Named turns come first, each shown by rows before and after it. Which turns, in which order, take the first row of each pair that follows to the second? Write the first one first, as in the answered first pair.
k_23:
[-8,5,-2,-5,6,4,25,-9,-7,10] |-> [0,-1,8,-13,3,-7,13,-15,16,-11]
[-6,10,-5,9,1,1,-12,17,2,-1] |-> [-6,14,-11,3,6,8,-9,-2,-2,13]
[18,5,-12,-13,-8,-13,0,-30,11,2] |-> [17,2,-7,4,-14,-24,3,16,11,-17]
[13,-19,20,8,-9,-30,10,64,15,-33] |-> [-5,1,-9,4,8,18,43,22,-45,50]
k_796:
[-2,6,-12,19,-4,17,-26,30,3,11] |-> [5,-13,5,21,-9,1,15,40,-4,4]
[-11,-5,-19,27,5,1,-25,61,-11,-9] |-> [4,-34,9,14,-4,-27,27,47,-5,-24]
[3,-10,7,-22,5,4,13,-49,9,-1] |-> [-10,14,-16,-9,13,25,-25,-32,2,13]
k_284:
[16,-24,30,7,10,-10,-9,15,3,-17] |-> [12,-8,16,1,16,7,-40,-8,10,-6]
[24,-29,27,29,-21,-9,35,26,-6,-24] |-> [30,-16,17,2,-15,1,-29,-31,39,-33]
[-5,-8,14,11,1,-4,22,21,0,-6] |-> [0,-7,14,-4,1,-5,-5,-6,26,-16]
[17,-4,29,-40,-10,12,20,-15,-11,-11] |-> [14,8,17,-42,-5,26,0,-28,-10,0]
k_866:
[12,-2,23,-10,4,-13,1,3,13,-3] |-> [12,-1,21,-11,5,-11,-7,0,15,-3]
[-13,20,-21,-3,-2,12,-37,-2,-3,8] |-> [-8,7,-11,-10,-1,11,15,-25,-23,28]
[23,-29,12,-20,3,17,-17,-17,15,24] |-> [24,-40,22,-11,-3,4,16,9,3,18]
[2,1,-11,-7,-1,-33,-39,-8,47,-53] |-> [7,-6,-11,-30,6,-21,1,-71,30,-15]
k_422:
[-9,3,-17,4,15,9,-8,-7,7,19] |-> [2,-16,2,-4,7,-12,8,-11,25,-2]
[4,4,-1,-1,1,-7,-43,8,27,-25] |-> [-2,14,-16,-13,11,16,-31,-34,7,15]
[1,26,-6,-17,-5,4,-28,-10,19,1] |-> [4,16,2,-22,-8,-2,-16,-23,23,-2]
[-12,10,-18,20,16,11,-63,32,-14,-10] |-> [5,-16,3,-23,19,6,6,-67,-13,20]
Now pairs of rows:
(two turns a pair)
[10,-4,-3,-19,-3,14,35,-38,-25,14] |-> [20,-15,14,-20,-15,-17,1,-9,21,-44] => k_23, k_866
[4,-20,16,1,-9,-23,37,17,-10,-13] |-> [0,-4,6,8,-7,-18,-23,34,11,-32] => k_866, k_796
[1,-7,9,30,1,-10,45,60,-36,0] |-> [-1,26,-22,-12,21,34,-26,-52,-10,43] => k_866, k_866
[9,-13,15,10,-12,-22,29,6,-6,1] |-> [4,9,-5,-2,0,5,-10,-34,-1,24] => k_796, k_284
[-6,18,-4,20,0,9,-22,26,22,6] |-> [5,9,6,3,-2,-1,-22,-2,43,-7] => k_866, k_23
[11,-22,7,-9,-3,-8,22,-31,-19,10] |-> [9,-26,15,7,-10,-23,19,13,-16,-14] => k_284, k_866
[10,17,1,-6,5,6,-25,5,-9,9] |-> [12,14,1,-12,4,6,-22,-9,-5,9] => k_422, k_796
[8,-35,27,-3,-2,-36,31,-21,38,-57] |-> [-21,-2,-10,50,2,-5,5,71,-12,-35] => k_422, k_284
[-26,0,-27,-14,7,16,-5,-19,11,13] |-> [-20,-5,-17,-15,2,2,-21,-6,32,-14] => k_422, k_796
[15,-1,33,6,11,-16,19,-48,2,-8] |-> [-7,29,1,41,17,10,-19,14,-29,9] => k_866, k_422
[4,-13,14,8,-3,-11,-10,14,19,-10] |-> [4,-16,14,-6,0,-5,11,-20,11,11] => k_866, k_866
[1,4,-2,-6,15,11,-31,-22,23,-9] |-> [3,-19,16,11,5,-11,26,22,0,-20] => k_866, k_866
[2,1,-23,-16,8,25,-2,-46,12,31] |-> [-8,-2,-19,26,-4,9,8,58,-9,2] => k_23, k_23
[-14,25,-28,14,-6,4,3,14,-7,23] |-> [-8,10,-12,10,-10,-7,37,11,-11,20] => k_866, k_796
[-11,-11,23,7,-7,4,63,3,-9,4] |-> [-15,17,-2,-14,4,32,-6,-52,18,19] => k_284, k_284
[-1,4,-3,-4,10,16,28,-28,-28,11] |-> [8,-5,10,-17,6,0,19,-44,-2,-12] => k_284, k_284
[1,-18,22,-9,-9,-9,9,-12,8,-19] |-> [-2,-13,19,-14,-6,-1,15,-28,0,-4] => k_796, k_866
[12,-16,0,9,-4,2,46,0,-25,19] |-> [26,-25,16,-2,-11,-22,19,-5,19,-27] => k_796, k_23
[-4,7,14,-12,-20,2,-12,-31,21,15] |-> [-9,-2,19,6,-24,-5,30,6,-8,19] => k_284, k_284
[-7,-9,11,-12,-8,-4,-43,18,16,14] |-> [-5,-22,23,-5,-14,-19,-7,36,7,10] => k_796, k_796
[-10,-1,-12,13,3,11,10,18,-28,32] |-> [-12,9,-21,10,5,18,-21,10,-17,29] => k_866, k_866
[-4,-6,24,2,-33,-19,-11,-26,60,-39] |-> [-24,27,-17,6,-14,35,-19,-58,17,33] => k_866, k_284
[10,-21,28,-13,-20,-21,-8,4,22,-15] |-> [-2,-5,8,-14,-7,11,13,-26,-17,40] => k_23, k_23
[-6,0,-10,-9,4,15,-7,-14,2,11] |-> [1,-17,5,-7,-2,-4,19,0,4,-7] => k_284, k_284
[-10,8,2,7,6,-2,12,25,-19,8] |-> [-10,7,2,8,5,-5,6,29,-14,1] => k_796, k_422
[-28,37,-31,1,-4,15,-18,-39,-13,10] |-> [-27,19,-12,29,-16,-14,15,38,-25,-23] => k_866, k_866
[-4,-7,-7,6,-6,-15,-18,5,22,-19] |-> [-12,4,-22,6,2,8,1,-15,-9,21] => k_866, k_284
[-7,-10,0,-1,6,10,17,-9,-38,16] |-> [0,-17,14,3,-4,-16,-13,22,-5,-33] => k_284, k_866
[2,32,-19,5,-10,23,-17,37,-15,2] |-> [11,14,-4,-14,-10,17,40,-6,-28,23] => k_23, k_866
[9,-6,48,-31,-24,5,27,23,-11,-12] |-> [8,16,30,-45,-15,27,-27,-18,9,-1] => k_866, k_866
[-12,-20,21,33,11,-5,39,62,-33,16] |-> [11,-22,33,-18,10,-20,-40,-21,58,-29] => k_284, k_866
[2,11,-10,6,10,15,-43,1,16,-5] |-> [-3,15,-18,13,14,29,-19,2,-12,23] => k_284, k_866
[-13,-16,3,-5,1,-18,41,-21,-25,-19] |-> [-22,0,-16,1,7,5,26,-20,-42,4] => k_422, k_422
[31,-24,21,-10,-1,-14,32,-39,-7,6] |-> [5,14,-19,26,8,21,-17,18,-38,31] => k_866, k_422
[-4,1,4,-1,-12,-13,-43,8,30,-32] |-> [0,-7,7,-22,-6,0,8,-57,8,12] => k_284, k_422
[-4,-15,17,39,0,-27,37,10,2,-20] |-> [2,-13,17,12,6,-21,15,-49,27,-17] => k_284, k_866
[17,-8,13,-9,11,-17,-31,20,15,-26] |-> [21,-21,22,-23,12,-17,24,-16,-9,1] => k_866, k_866
[-1,4,-8,6,11,1,-39,8,1,-24] |-> [-6,10,-19,2,18,18,-23,-12,-21,9] => k_284, k_23
[-1,-1,17,15,3,-4,-53,32,-11,-8] |-> [4,-23,31,10,-1,-10,25,13,-41,14] => k_422, k_866
[-12,29,-14,7,-31,37,4,-32,-30,28] |-> [12,-7,28,-10,-46,-11,25,-35,14,-30] => k_284, k_284
[12,-5,6,-13,-3,2,-13,-20,20,-21] |-> [6,3,-5,-12,4,19,-6,-34,0,8] => k_866, k_284
[-8,-14,16,10,0,-14,22,49,-10,-24] |-> [5,-15,19,-33,8,-7,7,-45,22,-12] => k_23, k_23
[-28,22,-25,14,2,15,-29,31,3,13] |-> [-19,-8,1,7,-3,-5,51,21,-18,19] => k_866, k_284
[-3,3,-5,-11,-12,-6,-12,-29,13,-3] |-> [-1,3,-5,-10,-11,-6,-20,-23,16,-7] => k_284, k_23
[0,-11,1,0,-9,-10,12,5,18,-6] |-> [-7,-1,-9,12,-7,0,4,21,5,5] => k_866, k_23
[35,-28,25,-23,2,-23,-13,-29,12,-12] |-> [27,-9,5,-19,9,-4,-51,-33,12,-1] => k_796, k_422
[-4,-9,-8,12,15,11,0,1,-14,6] |-> [3,-15,0,5,11,1,-14,-5,9,-15] => k_23, k_422
[-9,10,-3,-4,-3,15,-37,3,2,5] |-> [-6,2,0,-13,-2,15,-2,-25,-12,25] => k_23, k_866
[29,-5,-6,-14,-7,-22,-2,-17,7,-6] |-> [23,-3,-10,5,-7,-22,19,20,-16,-1] => k_866, k_23
[10,2,-15,-15,-9,-7,-65,-6,45,-48] |-> [-1,14,-36,-28,6,32,-30,-68,3,22] => k_796, k_866
[4,3,-5,-3,2,3,-39,-14,22,-1] |-> [-1,0,-5,18,-3,-3,-24,34,4,-6] => k_23, k_284
[8,16,-11,3,-2,-2,-20,5,-6,-8] |-> [10,6,-6,-5,-2,-1,13,-15,-16,6] => k_284, k_422
[-11,-1,2,8,-5,-12,-5,25,6,-26] |-> [-7,-11,9,3,-6,-16,29,11,-5,-16] => k_23, k_284
[-7,8,-3,-5,0,-4,-21,22,7,-13] |-> [-7,11,-9,-19,6,7,-20,-15,5,6] => k_23, k_23
[11,-4,-5,-8,5,3,22,-14,-2,15] |-> [10,-9,1,4,-1,-11,16,22,7,-10] => k_284, k_866
[19,-25,25,-16,2,-16,-6,-25,16,-28] |-> [16,-18,20,-15,2,-11,-22,-24,21,-29] => k_284, k_422
[-17,-6,-20,6,-8,-7,44,-6,1,27] |-> [-9,-17,-6,4,-17,-28,42,6,20,-4] => k_284, k_23
[-15,31,-24,20,-1,24,-7,15,-33,24] |-> [17,-14,26,-9,-18,-32,30,-9,16,-35] => k_796, k_284
[16,-5,13,-46,8,-10,12,-81,16,21] |-> [6,-11,13,-12,5,-11,75,-22,-40,42] => k_284, k_284
[-2,13,-17,7,4,9,-22,22,-6,10] |-> [18,-13,11,-10,-5,-20,9,3,15,-16] => k_422, k_23
[-7,7,-13,-15,13,24,-10,-52,-5,29] |-> [-13,19,-23,-2,11,24,-54,-20,6,10] => k_23, k_422
[-15,8,-1,-20,-25,29,-15,-43,0,19] |-> [-3,-12,22,-26,-35,0,-8,-34,25,-17] => k_422, k_866
[-12,-29,4,-35,25,6,56,-43,-9,19] |-> [-4,-36,20,-16,10,-29,8,28,36,-55] => k_422, k_796
[-12,1,-9,-7,-2,5,45,-15,-26,15] |-> [-16,23,-26,1,-1,12,-39,7,7,-10] => k_866, k_866
[-16,12,-1,18,3,7,-2,4,-17,13] |-> [-6,0,12,0,1,-6,14,-28,-3,7] => k_796, k_23
[-2,-19,1,10,3,8,24,22,-20,2] |-> [0,-20,5,11,1,5,22,25,-15,-3] => k_284, k_23
[-15,12,-15,-14,8,7,-51,-10,21,-15] |-> [-8,1,-3,-20,3,-9,-40,-14,33,-32] => k_422, k_422
[-4,27,-24,-1,4,36,-59,-14,15,12] |-> [10,-17,11,-14,-1,11,57,-40,-15,27] => k_796, k_422
[-4,-26,17,-30,-10,-32,31,-38,-19,-42] |-> [-33,9,-24,15,-2,3,1,33,-65,-13] => k_23, k_422
[13,-14,3,10,-10,-5,5,19,14,-23] |-> [2,1,-17,15,-1,20,12,6,-18,19] => k_422, k_866
[30,13,-11,-8,18,-12,6,24,-23,36] |-> [29,20,-18,-10,19,-4,-18,18,-14,35] => k_866, k_866
[0,18,-12,-5,4,11,-37,-14,4,8] |-> [-5,15,-11,15,0,5,-22,31,-13,0] => k_23, k_284
[-20,2,-2,24,6,14,67,27,-45,39] |-> [12,-31,40,-17,-4,-30,62,-29,26,-17] => k_796, k_23
[-4,-25,5,18,36,-1,58,7,-21,11] |-> [-10,-13,-8,25,39,13,43,17,-29,22] => k_422, k_422
[12,21,-5,-11,-5,15,-43,-20,25,-6] |-> [11,16,-5,-16,-2,25,5,-42,-6,30] => k_23, k_422
[-4,-17,27,4,-16,-24,8,13,-20,-9] |-> [-3,0,14,-11,-9,-10,-38,-23,-1,-4] => k_796, k_796
[-11,9,23,-6,-2,-16,19,20,-19,31] |-> [-10,18,13,-23,5,-4,-14,-18,1,36] => k_23, k_796
[-14,-2,10,-10,-1,-6,43,-13,-7,7] |-> [-18,11,1,8,-5,-7,-17,29,16,-24] => k_284, k_422
[-4,13,1,-14,-9,12,-24,-24,8,5] |-> [-5,2,7,1,-13,5,28,4,-24,17] => k_284, k_796
[11,2,7,-16,-2,-3,35,4,-37,1] |-> [5,27,-11,-20,3,10,-38,-5,-9,-6] => k_866, k_866
[0,-3,3,5,7,-12,22,7,-6,3] |-> [-1,3,-3,-4,13,-2,10,-18,-5,17] => k_422, k_23
[-14,11,-15,4,0,23,-27,12,-10,13] |-> [2,-22,21,-7,-11,-9,29,7,0,-13] => k_284, k_796
[-22,5,-13,24,32,37,-19,10,1,36] |-> [-19,-8,-2,34,26,24,16,36,-10,29] => k_866, k_866
[-5,19,-19,8,4,7,-49,6,13,-13] |-> [7,-3,1,-18,6,-1,17,-55,5,9] => k_23, k_422
[12,-10,15,-19,14,-15,65,-32,-9,9] |-> [15,5,8,-33,15,-11,-16,-55,40,-15] => k_23, k_796
[-9,-19,-28,3,6,-10,-43,-17,35,-6] |-> [-6,-32,-16,18,-2,-27,-21,25,29,-24] => k_866, k_422
[11,-3,14,5,-1,-19,11,-7,15,-31] |-> [-3,20,-9,22,5,3,-23,16,3,-17] => k_23, k_866
[5,-23,23,24,-23,-25,26,19,17,-39] |-> [4,-12,8,-6,-10,5,32,-63,8,10] => k_23, k_23
[-16,2,-27,11,-3,2,19,-17,6,0] |-> [-19,6,-31,17,-3,3,8,0,5,-4] => k_422, k_422
[15,-14,29,-45,-2,-18,-49,10,46,-51] |-> [-9,19,-15,-44,20,45,-22,-40,-27,54] => k_866, k_284
[-4,-18,24,7,-1,-9,70,-31,-26,6] |-> [-18,26,-18,0,14,32,-28,-61,-6,27] => k_796, k_796
[26,-19,14,-24,-12,-49,-27,9,37,-48] |-> [2,25,-33,-28,12,15,-62,-41,-1,29] => k_796, k_422
[21,-8,-1,2,-11,-17,-17,-4,39,-31] |-> [6,15,-30,3,3,24,-9,-30,-1,30] => k_866, k_284
[-17,-14,-2,2,13,2,-25,-4,8,-9] |-> [-14,-29,8,4,10,-8,14,2,-7,-4] => k_866, k_866
[-1,22,-4,11,6,-6,-53,32,13,-12] |-> [16,-8,21,-24,5,-16,29,-46,4,14] => k_23, k_422
[-1,-1,-7,19,8,6,48,-18,-59,43] |-> [2,-8,-2,14,6,0,54,-22,-57,41] => k_866, k_422
[-4,-3,-12,15,-1,8,-1,17,-14,34] |-> [11,-18,7,-6,-8,-14,-19,-8,29,-3] => k_284, k_284
[-32,39,-20,21,15,24,-47,31,-18,23] |-> [-2,-22,42,4,-7,-43,47,33,2,-30] => k_422, k_866
[7,11,-17,-23,2,0,-34,-3,13,-33] |-> [9,-4,-9,-28,3,0,39,-22,-22,-1] => k_422, k_866
[6,3,0,1,2,-1,-10,-14,12,4] |-> [7,4,0,-1,3,-1,-4,-18,6,9] => k_866, k_796
[-15,27,-13,3,-12,18,-46,-19,24,-9] |-> [-20,32,-19,12,-10,29,-42,-7,7,4] => k_422, k_796
[-25,-8,-22,-6,-10,35,-15,19,0,-5] |-> [-17,-22,-7,-9,-16,17,-6,26,15,-30] => k_422, k_422
[-29,-32,35,-11,-21,-6,-7,11,6,-10] |-> [-37,-11,15,-13,-12,16,-39,-7,4,11] => k_866, k_422
[4,-17,4,19,-16,-12,58,24,-26,6] |-> [19,-25,21,0,-23,-35,16,6,29,-39] => k_422, k_284
[2,11,-4,-10,-4,-2,-51,-18,33,-9] |-> [-8,7,-6,26,-9,-7,-17,55,-5,-7] => k_796, k_284
[13,-15,13,20,22,-32,30,29,-33,16] |-> [13,-14,11,17,24,-27,36,18,-37,24] => k_422, k_422
[5,3,-7,-1,5,13,23,1,-17,23] |-> [7,-4,1,10,-2,-4,14,34,-6,-6] => k_796, k_866
[-9,2,13,30,6,-5,40,40,-49,18] |-> [-12,33,-16,4,19,30,-39,-31,-19,38] => k_866, k_866
[-20,13,-24,27,10,0,17,24,-7,10] |-> [-11,-3,-8,14,5,-13,49,1,-3,7] => k_23, k_866
[2,-31,38,-18,6,-37,48,-18,14,-18] |-> [-27,18,-15,-5,27,27,6,-27,-31,53] => k_284, k_284
[-7,16,-24,11,0,17,-9,29,-26,20] |-> [0,0,-10,-7,-1,10,34,-8,-31,32] => k_284, k_23
[3,2,-20,29,-10,-48,-27,16,40,-29] |-> [5,8,-26,16,-4,-37,-41,-23,48,-17] => k_866, k_422
[-13,12,-6,41,0,-8,-40,78,13,-32] |-> [-19,6,-12,26,11,20,57,10,-56,54] => k_796, k_23
[-9,13,0,21,10,13,-11,20,12,-11] |-> [1,-5,20,10,6,-4,19,1,21,-20] => k_796, k_796
[-24,20,-11,1,14,12,-23,6,0,28] |-> [-7,0,14,-23,8,-12,-11,-28,32,6] => k_866, k_23
[2,-21,20,2,2,-20,33,44,2,-34] |-> [-14,4,-5,18,8,6,3,67,-17,-15] => k_23, k_866
[-2,25,-21,-13,17,19,-41,-27,2,14] |-> [19,-16,20,-27,3,-22,15,-34,22,-18] => k_866, k_23
[4,11,-8,-22,16,19,-17,-44,12,15] |-> [5,-4,8,14,1,-12,3,53,3,-28] => k_866, k_866
[15,3,2,-42,11,10,9,-107,15,28] |-> [-19,52,-48,18,18,49,-63,3,-21,40] => k_23, k_422
[13,-18,14,-28,-15,-13,28,-13,13,-3] |-> [8,-2,2,-26,-13,-6,-25,-5,31,-16] => k_866, k_866
[17,-5,22,-19,9,-4,27,-44,-7,-9] |-> [19,-5,26,-16,5,-15,-4,-25,17,-38] => k_866, k_796
[-7,-3,-2,-15,-4,4,22,-25,-1,0] |-> [-10,-4,0,-3,-7,0,32,0,-11,-2] => k_796, k_866
[30,-35,27,-19,3,-19,57,-56,-7,23] |-> [2,10,-23,8,17,33,8,-32,-44,73] => k_422, k_422
[10,-18,3,10,-23,-20,28,14,11,-26] |-> [3,3,-16,15,-17,-4,-26,20,22,-27] => k_866, k_796
[1,32,-25,-3,-13,7,-35,-15,22,-3] |-> [5,21,-17,-16,-11,7,8,-47,7,19] => k_23, k_422
[1,21,-11,-1,11,2,-27,8,4,11] |-> [11,-1,11,-3,3,-23,1,20,15,-14] => k_422, k_23
[8,5,-3,4,12,14,-1,-11,-6,21] |-> [13,-4,7,-4,10,3,9,-23,4,12] => k_866, k_23
[1,-5,10,-25,-5,-26,-6,4,21,-14] |-> [-8,5,-7,-23,4,0,13,-14,-14,29] => k_23, k_23
[-3,-6,19,5,5,-17,21,28,-7,-8] |-> [-12,16,-4,11,12,7,-10,26,-16,12] => k_422, k_866
[-8,17,-23,-16,1,6,-6,-11,15,-2] |-> [-7,5,-11,-5,-6,-10,14,23,10,-20] => k_866, k_422
[1,11,15,7,-8,-20,-12,-4,23,1] |-> [-5,17,4,9,-2,-3,1,-12,0,30] => k_23, k_23
[12,3,20,4,-14,-14,29,21,3,16] |-> [15,3,23,3,-14,-18,22,23,13,7] => k_796, k_23
[1,-23,-6,4,4,4,27,-6,-36,4] |-> [4,-22,0,10,-2,-11,-9,26,-8,-34] => k_796, k_422
[0,-6,8,-23,11,-11,14,-28,1,1] |-> [-2,1,5,-21,8,-11,-18,-19,20,-14] => k_866, k_284
[16,-5,30,-9,-17,-2,-16,-37,10,-12] |-> [19,-11,38,-4,-21,-12,-6,-18,9,-24] => k_284, k_422
[-5,14,-21,-1,9,30,6,-27,-14,32] |-> [2,-12,5,16,-4,-4,50,23,-18,-1] => k_866, k_422
[11,-5,14,-12,-12,-7,-30,-40,9,-24] |-> [13,-18,25,-11,-16,-18,3,-34,0,-27] => k_284, k_422
[7,-12,4,-6,-2,-6,43,-7,-21,13] |-> [6,4,-7,-21,4,8,-5,-41,3,17] => k_284, k_284
[7,-16,10,15,-5,-30,-10,41,30,-50] |-> [-12,3,-17,36,5,6,25,55,-34,12] => k_796, k_23
[-19,21,-26,8,10,14,-79,5,9,-15] |-> [-12,-25,10,15,-1,-14,67,21,-47,1] => k_866, k_866
[-6,14,-15,-18,2,18,-37,-34,16,6] |-> [9,-18,15,-27,-9,-13,23,-38,16,-12] => k_422, k_866
